Named turns come first, each shown by rows before and after it. Which turns, in which order, take the first row of each pair that follows to the second? Write the first one first, as in the answered first pair.
fek:
[ 6 -5 -2  5  7 -6 10  7 -7  3 -6  3 -4 -4  4]  ->  [  9 -12   5   1  -4   3   6   4   1  -4   3   1  -2   2   8]
[ 16 -18  16   1 -22  19   1  -8  17  -7  18   4   0  10   9]  ->  [-37   2 -18 -15 -12   7   1  -7   5 -13   8 -13   4  -4  -4]
[  3   5  11   6   7 -15  -6   0  -1   1  -3   4 -12  -1   4]  ->  [  4  -2  15   2  -3  -7 -10  -3   6  -8   5   2 -10   3   8]
zopu:
[  1  -3  -6   0  13  -1   7   1 -11  19   3  15   1   0  13]  ->  [ -5 -11  -3  -8  -4  10   2  -5  -2   7  15   8   5   5  19]
[ -8  -4   0  -6 -10  11   7   3  -2  -3   6   4   1   2   9]  ->  [-16   5  -6  -5  -1   3   1   4  -4  -5  -2  -6   3  -1   3]
[-16   3 -11  -4   4   5  -6  -3  16  -9   3  -4  -1  -9   2]  ->  [ -7   9 -10   5  17  -3   0   2   8   5  -6   5  -4 -12  -2]
[20 -7  9 10 11  3  4 -2 -1  2 -8  4 -3  2 -9]  ->  [ 13 -14   9   2  -4  13   0  -7   7 -11   3  -3   0   7  -5]
gigu:
[ -1  10  -2   4  13 -12   6   3  -3   6 -13  -5   1  -3 -10]  ->  [-10   3  -7  -6   4  -5  19   0  -8   7  -4   8   1  -6  -3]
[-19  -1 -14 -15  -1  -3  17  -5 -13   4  -1  10  -3  -8  -6]  ->  [-13  11  -8  -3  11 -13  -7  -1  -4  -5 -14 -18   1  -2 -15]
[  4  12  -4 -11  -3  15   4   8   3   0   6  -3   2  -2  14]  ->  [  9  16  -1  -5   2  11  -3  10   5  -1   1 -11   3   0  11]
Pairs:
Between the rows of a pair lie two turns.
[ 24 -10  10  14   0  -2  -4   1  -5  -8  -8  -1  -7   1  10]  ->  [-16  -7 -14  -7  -7   0   8  -2 -15 -12  -1   1  -4  -9   9] : gigu then fek
[ 30  -6  21  22   6  11   0  15 -11  -2   1  12 -10  -3   3]  ->  [ 25 -13  24  16  -8  21  -9  11   0 -17  11   1  -5   3   6] : zopu then gigu
[ 10   6   3   2   7  -8  22  -9 -13  15  -6  14 -11  -5  12]  ->  [-16   5  -2 -12 -11   2  -3 -18   3 -16   5 -21   0   3  11] : fek then zopu
[  4 -19  -9  -6 -18  15 -11  -5   4 -12   6  -1   1   6  10]  ->  [ -4  -6 -14   0  -5   3 -23  -1   4 -14  -6 -19   3   3   0] : gigu then fek
[16 -3  4  1  2  7 13 -1 -4  9  6 21 -6  2  7]  ->  [ 16   4  11   9   5   3 -16   0  10  -8  -1 -12   0  10   0] : zopu then gigu
[-10  10  -1   4  18 -17   7   9 -16   3  -8   6  -8  -2  -5]  ->  [ -7  -9  10  -8 -14   7  -4  -3   3 -21  16  -3  -2  12   8] : fek then fek
[ -7   9   1  -1   2  -1 -14   1   1  -5  -4 -18   1  -4  -9]  ->  [20 -1 14  7  1  3 -2  2  0  8  0  5 -4 -1 -2] : fek then zopu
[-3  1 -1 -1  2 -1  1 -3 -7  8 -5  3 -4 -4  1]  ->  [-6 -4 -1 -4 -3  3  1 -6 -5  4  0  4 -3 -3  4] : zopu then fek
[  2   3   6   2   1  -1  -8   1   5  -5   2 -12   5   4  -6]  ->  [-8 -4  1 -8 -8  6  3 -3  2 -5 11 -1  4  2  0] : gigu then gigu
[-7 -9 -3 -6 -8 12  0 -2  1 -4  8  2  0  5  9]  ->  [-2  3 -8  4 11 -2  5  6 -8 11 -8  6 -5 -1  1] : zopu then zopu
[ -1   0 -10 -12  -2   2   2  -2  -1  -8   3   6  -3  -7   2]  ->  [12 -2 -4 -6  0  1  3  0  0 -2  2 12 -5 -7  3] : fek then fek
[ 23 -17  24   6 -13   7 -12  -2  19  -6   8  -8  12  12   8]  ->  [ -5   8   2  10  14 -15 -21   6   8  -5 -16 -29  13   0 -12] : zopu then fek
[ 13 -17  18  -3 -10   7  -5 -18  14  -7  11   4  -5  20   8]  ->  [-30   0  -9 -14   0  -5  -9 -16   5 -14   1 -16  -2  10  -5] : gigu then fek
[ -5  10  -7   7  15  -9  -3   7  -4   3 -12 -10  -2  -5  -8]  ->  [-21   6 -16  -5   4  -3   2   2  -5  -3  -2  -9   0  -6  -4] : gigu then gigu
[-20  -3   1   5 -17  -3  -1  -5  -6   6   0  -1   2  -2  -4]  ->  [  0  -7  13  13 -15  -3   1  -3  -5  12   0   7   0   0   0] : fek then fek
[ -6 -10  -1  -6 -16  11   0  -6   1 -12   8  -8   3   5   7]  ->  [ -1  -1   2   3  -4   2 -13  -2   3 -12  -4 -23   3   6  -1] : gigu then fek
[-5 -9  2 -4 -6  8 -4 -3  1 -8 -6 -6  3 -1  2]  ->  [  8  -5   6   6   5   1  -3   2  -3   1 -16  -2  -1  -3   0] : zopu then fek
[ -6   2  11  -4 -13   7  -2  -2  11  -9  -4 -19  -2   1  -5]  ->  [  8  -3  19   1 -15   9   0  -2  12  -5  -2 -11  -5   4  -2] : gigu then zopu
[-37   2 -11 -19  -1 -13   4  -2  -4   3   7  -4   1  -6  -5]  ->  [-10 -13   2 -15  -9  -4  20  -3  -5  16  16  24  -4  -3   8] : zopu then zopu
[  5   1  14 -13  -8  11 -13 -13  -7  -9  -2 -16   6   2   8]  ->  [ 12   6   9  -9   5   3   8  -7 -22  13  -9   9  -1  -8   7] : zopu then gigu
[ 11   8   0   2  18 -11  -4   0   5   6 -11  -5   4   0  -7]  ->  [10 -6  6 -8 -5  6 -7 -9 15 -9  7 -8  7  7  3] : zopu then zopu
[  5  -1  27   8 -18   7 -20  11  20 -18   7 -15  17   5   2]  ->  [  7  13  23  19   3  -9 -21  19  12  -8 -10 -19  14  -1  -8] : zopu then fek
[ -6 -10  -4 -13  -4   2  10   1   2   2   5  12   1  -1   8]  ->  [-13   1 -11 -10   9  -7   6   5  -3   4  -5   5   0  -4   0] : zopu then zopu
[  4 -10   0  -5  -6   4  23   0  -9  14   8  24  -2  -3  10]  ->  [-21   6 -17  -8   8  -9  16   4 -15  11  -5   7   1 -10  -3] : zopu then fek
[  7  -1   5   5  -4   4  -9  -4  10  -7   3 -16   4   4   2]  ->  [  6   8   0  11  10  -8  -4   1   0   5  -9 -11   1  -2  -5] : fek then fek
[14 -4  5  3 -2  0 14 -2 -8 18 -4 19 -8 -4  2]  ->  [ 12   6   9  11   8  -9 -15   0   3   4 -16 -15  -2   2  -8] : gigu then gigu
[ -2  -9   7  -8 -12   9  -9  -5   8 -20  15  -4   1   1  -3]  ->  [ 14   6   9  11  16 -11  -9   6  -2  -1  -9  -2  -3  -5 -14] : zopu then fek
[  9  -4 -13   6  -2   4   2  -6  -8  14  21   5  -3   5   5]  ->  [  3   4 -14   8   3  -1 -15  -6  -2   4  14 -18   1   8  -2] : fek then gigu
[ -6 -15   3  -9 -24  15   3  -8  -2  -5  11   2  10   0   6]  ->  [  6  -1   1   7   5  -4  13   3 -18  20 -11  15   3  -9  -3] : fek then fek
[ 15  -3   3   0  -5  -6  15   0   7  14   3  18 -18   8   3]  ->  [ 15   2  10   5  -4  -6 -11  -1  20  -3  -1 -11 -13  16  -3] : zopu then gigu
[-12 -12  -6 -12 -10   4  -2 -10  10 -18   9   3   3   1  -3]  ->  [  6  -3  -4   3  13 -10  11   0  -5   7  -7  22  -6  -6  -8] : zopu then zopu
[ 13  -9  11  -9 -17  13   5  -5 -14   3   6  10  -1  -2   5]  ->  [ -7   5  -6 -10  -1   1   8   0 -26   9  -8   6  -2 -11  -4] : fek then fek
[-18   6  -4 -10 -13  12  -6  -4  -3 -12  16  -8   8   3   0]  ->  [  9   8  13   8  -3   7 -20   0   5  -9   6 -16   6   9  -3] : gigu then fek
[  3  -1 -14 -10   0  10  17  -5  -9   4  11   6 -16  -5   9]  ->  [  1   7 -18  -5  11   1  15  -1 -13   9   2   1 -16  -9   3] : zopu then fek
[ -3  13  -8  -7  17  -2 -13   3  -4  -4  -4 -12   3  -3  -5]  ->  [17 -6  7 -7 -1 14 -5 -2  3 -5 13  3  1  5  9] : zopu then fek
[-15  -9 -11   2  -1  -1  -3   1 -14  10   1  22   3  -5  -2]  ->  [-14 -15  -5  -1 -14   8 -12  -3  -3  -3  11  13   7   2   3] : fek then zopu
[-8  2 -7 -3  3  0  5  0 -6  5  1  5 -2 -5 -3]  ->  [ 0  4 -3  4  7 -3  2  2 -4  8 -4  4 -3 -4 -3] : gigu then gigu
[18 -5 11  8 -1 -7  3 -2  3  5  9  6 -5  3  7]  ->  [ -5   8  -1   5   5 -15 -10   0   4  -5   1 -18   0   0  -4] : zopu then zopu
[14 -5 15 -1 -9 -6  8  3  0 12  2 12  2  5  0]  ->  [-19   5  -5 -13  -6 -12   7   2  -6   5  -1   0   6  -3  -9] : fek then fek
[-10   5  -8  -8  -2  -3  12   0 -11   7  -4   8 -12 -10  -2]  ->  [ 14   7   6   7   7  -8   0   4  -5  10 -13   0 -13  -4  -4] : gigu then fek
[ -5  -2   1  -6  -5  -3 -10  -1   2  -8  -3 -10  -3  -2  -2]  ->  [ -4  -7  -1 -10 -10   2   4  -3  -3  -1   3   5  -5  -4   3] : gigu then gigu
[27 -8 18 12 -1  6  2 -1  7  5  2 13 -3 10  9]  ->  [ -5  12   0   9  13 -10 -17   3   7  -8 -15 -22   3   5  -8] : zopu then zopu
[-18  -1 -17   3  -3  -4  -1   3   0  -5  -2  -4   4   1   3]  ->  [-16   0 -17   5   1  -6   3   5  -2   0  -4   0   3  -1   3] : zopu then gigu
[-14   3 -18 -14   1   4  15  -9  -3   5   3  -1  -2  -9  -5]  ->  [ 16 -10   1  -5  -7  13  14 -10   6   7  10   8  -4   0   3] : fek then fek
[  9   5  12  11  13  -8 -14  14   6   1  -7 -40  -3   1  -1]  ->  [ 26 -14  25   8  -6   9  -4   9  11   2  11 -21  -5   8  12] : zopu then zopu
[ -9   7  -7  10   3   0  -2   6   2  10   1  14   2 -18  -4]  ->  [-14   1  -7   3 -10   8  -7   1   9  -2  10   9   5 -14   0] : zopu then zopu
[-21  -6  -6  -8   5   4  11   4  -8   4   3  13  -5 -18  -6]  ->  [ -6 -11   2  -2   5   6  14   6  -8  10   5  22  -6 -16  -2] : zopu then fek
[ -1  -5  -5   1 -10 -12  18   1  -3  -5  -1  12  -6  -9   6]  ->  [ -3  -7  -6  -2 -14  -9  17  -1  -1 -10   3  10  -5  -8   7] : fek then fek
[16 -5 13  7  2  0 -3  2 -2  5 -2  5  6  2  0]  ->  [-16  -1  -6  -9  -1   0   6  -1 -10   1   2   4   9  -6  -2] : gigu then fek
[ -7  -8 -10 -12 -13   6  13  -9  -9   1  11  12  -8  -1   3]  ->  [-13   4 -18  -7   3  -8  10  -4 -15   6  -3   6  -9  -6  -7] : zopu then zopu
[  3  10   9   9  -1   1 -23  -5  16 -10   3 -21   3   9  -3]  ->  [  0  -3   7  -1 -19  15 -11 -10  17 -11  18  -5   3  11   7] : gigu then zopu
[15  2 -1  5  5 -8 -7  4  8  0  3 -1 -6  0 -2]  ->  [ -7   0 -13  -8  -5  -1  -3  -1   6  -7  12  -2  -3  -3   1] : gigu then zopu
[ 10  15   0  17  27 -16  -3   1   2   2 -13   0   0   2 -10]  ->  [-19  -3 -14 -12  -6   6  17 -11   0  -8  17  18   3   1   5] : gigu then zopu
[  9  -3   3   0  -5  13  12   3 -14 -10   7  17   6   0   4]  ->  [-14   6 -10  -5   1   7   5   4 -17 -16   1   2   9  -5  -4] : fek then zopu
[-16   0 -13  -5   9 -10   3  -6 -10  12  -4   4  -7   2   1]  ->  [  1 -16   2  -5  -9   6  -2 -11   3   3  11   5  -5  13  11] : fek then fek
[ -8   3   1 -10   5 -11   3   8   1   5  -3  -8   4 -15  -4]  ->  [  7  -9  11 -10  -8  -1   8   5   6   4   9   3   3 -11   5] : zopu then fek
[-11  12  -2  -6   1  -4  -1   0  -1  -4  -3  -4  -1   2  -1]  ->  [-12  10  -4  -8   0  -2   6  -1  -4  -3   0   1  -2   1   1] : zopu then gigu
[ -9  -7 -26  14   2  -4  15  21 -11   9  -3   7  -7 -16  -1]  ->  [-19 -17 -25   3 -17   9   7  12  -1  -9  12  -3   0 -10   5] : zopu then zopu
[ 4 12 -2  5 15 -3  0 -1  0  3 -4  4  0  2 -3]  ->  [-7  5 -7 -6  2  6  8 -7  0  0  7 12  0  2  2] : gigu then zopu
[ 1 13  2  8 11 -7 -9  3  8 -3 -7 -9 -7 -4 -1]  ->  [ 2 -2  4 -3 -7  6  9 -3  5  0 11 14 -9 -4 11] : gigu then fek
[-2  0 -5 -1  1 -5  5  0 -3  3  0  4 -2 -4 -1]  ->  [-6 -2 -5 -4 -4  0  2 -3  0 -3  4  0  0 -3  1] : zopu then zopu
[ 9 -5  0 -5 -7  5  9 -1  3  1  8 11 -4  1  4]  ->  [-12   5 -13  -9   2  -4   5  -1  -1  -2   1  -2  -1  -4  -4] : fek then zopu
[-6 -5 -9 -2  2  0 17  2 -8  8  4 15 -6 -3 -1]  ->  [-11  -3 -12  -3   2  -1  16   2  -8   7   4  12  -5  -5  -3] : zopu then fek
[ 6  0  6  8  6 -8 -7  3  7 -3 -3 -5  4  8 -6]  ->  [  6   0   5  10   8 -10  -5   4   5   0  -4  -3   4   7  -6] : fek then zopu
[ 20   0   3  17  15  -1 -20  12  17   4  -7   1 -12  -2 -12]  ->  [  8 -19  -1  -3 -12  19  -3   2  17  -3  19  20 -11  -1   3] : zopu then gigu
[ -7 -11   0  -8 -13  10   5  -4   3  -8  12   8   2   6   7]  ->  [ -7   6  -7   4  14  -9   8   6 -10   8  -9   9  -2  -3  -5] : zopu then zopu
[ -7   1   5   1  20 -14  -6   8  13  11 -23 -31   3   4  -6]  ->  [ 21 -14  24   6   7  -2  -2   5  22  13  -9 -18   1  13   6] : fek then zopu
[ -6  -1  12   0  -5   4  -3  -7   7 -19  16  -5   5  10   4]  ->  [ 3 -5 14  0 -4  4 10 -6  1 -9 18 12  2  8  8] : gigu then gigu
[  0 -10   8 -15 -17  10   6   2   5  -2  17   8   0   7   9]  ->  [23 -5 19  1 -2  1  3  9  6  8  6  9 -3  8  6] : gigu then gigu
[ 18 -11  25   4   8   3  -3  -2   2   5  -5   5 -11  13   4]  ->  [-27   4  -3 -10  14  -5  -3  -2  -7  -2 -11 -10  -7   2  -8] : fek then fek
[ -4   7  -7   2  31 -16  -6   3  -5  -6 -14   1  -1  -1 -10]  ->  [ -4 -15  -6 -13   4   5  14  -6  -5  -6  11  27  -2   1   7] : gigu then zopu
[  5 -12  -9  -4 -16   1  24  -1 -13   5  18  22 -10  -2   5]  ->  [-13   7 -24   0   5 -16  17   6 -21   9  -2   7  -9 -10  -9] : zopu then fek
[ -5  -1  -1  -1  -6   1  -7  -3   6  -6  -2 -10   1   7   0]  ->  [ -4  -6  -2  -5 -10   5   5  -4   1   0   3   6  -1   4   5] : gigu then gigu
[ 2 -2  7  0  5 -2  7  0 -1 14  2 19  3 -3  3]  ->  [  1   0  13   3   3  -2 -16  -1  12  -3   2  -7   9   4  -1] : zopu then gigu
[-15   2  -3  -3  -4 -10 -10  -4  -5  -2   3 -14   6  -4  -3]  ->  [  9 -10   8   1  -9  -4   6  -4  -8  10   9  11   0  -2   5] : zopu then zopu
[ 0 -1 -2  6  6 -9  7 13 -7  7 -5 -2 -4  1 -2]  ->  [ -1 -11   3  -1 -10   3   4   7   1  -4   9  -4   0   7   6] : fek then gigu
[  5  -4   6  -1  -6   7 -22   2  17 -11   9 -24  10   6  -1]  ->  [ 21   2  11  12   9  -2 -19   9  13   1  -3 -18   6   6  -4] : zopu then fek
[-12   4   3  -7  -9   2 -11   0   6 -13   9  -4   6   3   0]  ->  [-7 13 -2  0  8 -9  3  7 -8  7 -3 12  0 -4 -4] : fek then gigu
[-21   8 -19   3  17 -11  13   6 -11   9 -14   9  -3  -5  -6]  ->  [-19  10 -17   6  20 -14   8   7 -10   7 -17   3  -2  -4  -8] : gigu then gigu
[  6 -15   1 -12 -20  20  22  -5  -1   1  18  23  -1   3  19]  ->  [-14  21 -19   2  23 -15  12   9 -17  13 -19   2  -3 -11  -7] : zopu then fek
[16 -3  3  7 -6 -3 13  3  0 -2  4 10 -5 -2 -5]  ->  [ 14   3   4   9  -3  -7  -3   4   6 -10  -1  -8  -3   0 -11] : gigu then gigu
[ -3   6  -3  -4   1  -6  -1  -8  -4  12 -10  -2  -8  -6  -9]  ->  [  2  -4   4  -7 -14   5  -6 -14   6   2   2  -4  -5   1  -2] : fek then fek
[-21   9  -9  -2   1 -22  -5   2  -4  14  -8  -8   2 -15   1]  ->  [-19  -8  -4 -12 -20  -4   4  -5   0  11  11   7   2 -13  13] : fek then gigu
[-16  11 -15  -6  -4   2   9   4  -7   0   3   6   0  -6  -8]  ->  [ 8  3 -2  1 -6  6 14  4 -5  8  5 20 -4 -1 -2] : zopu then fek
[ 4 16 -3 10 -7  1 -7 -7 -3  1 -7 -2  1  9  0]  ->  [ 2 15 -4  8 -9  2 -8 -8 -3 -2 -5 -4  2  8  0] : fek then fek
[ -8   6  -8   0  -2 -12 -10  -4  -5   5 -15  -4   4 -15 -19]  ->  [ 11 -11   9   0 -21   3 -14  -9   7  -4   1  -2   5  -4  -8] : fek then fek
[  4   5  -1  12  11 -11 -12   1   1   0 -12 -19   3   3  -6]  ->  [  6 -13   6   2 -14   8  -9  -7  10  -9   9 -10   4  10   7] : zopu then fek
[-22  -1  -5  -8   0  15  -4  -1  -1  -7   2  13   1  -6   5]  ->  [ 2  1  5  6 13  7  0  5 -3  7 -8 23 -4 -6  3] : zopu then fek
[ -4  -4 -11  -3   0  -6   8  -5  -8   1  10  10  -6  -5   7]  ->  [-10   0 -10  -1   0  -7  -9  -6   0 -12   8 -11  -2   0   3] : fek then gigu
[  8 -13   5  -2  -8   6  11  -4   1   4   9  15   0  -1  12]  ->  [-14   7 -12   1  12 -12   4   2  -7   5 -10  -1   1 -11  -2] : zopu then fek
[-26  -2 -11   2  -1  -2   3  10  -7   8   0   3  10  -1   5]  ->  [ 9 -3  9 20  5 -4 -8 13  1 12 -6  0  7  7  6] : gigu then fek
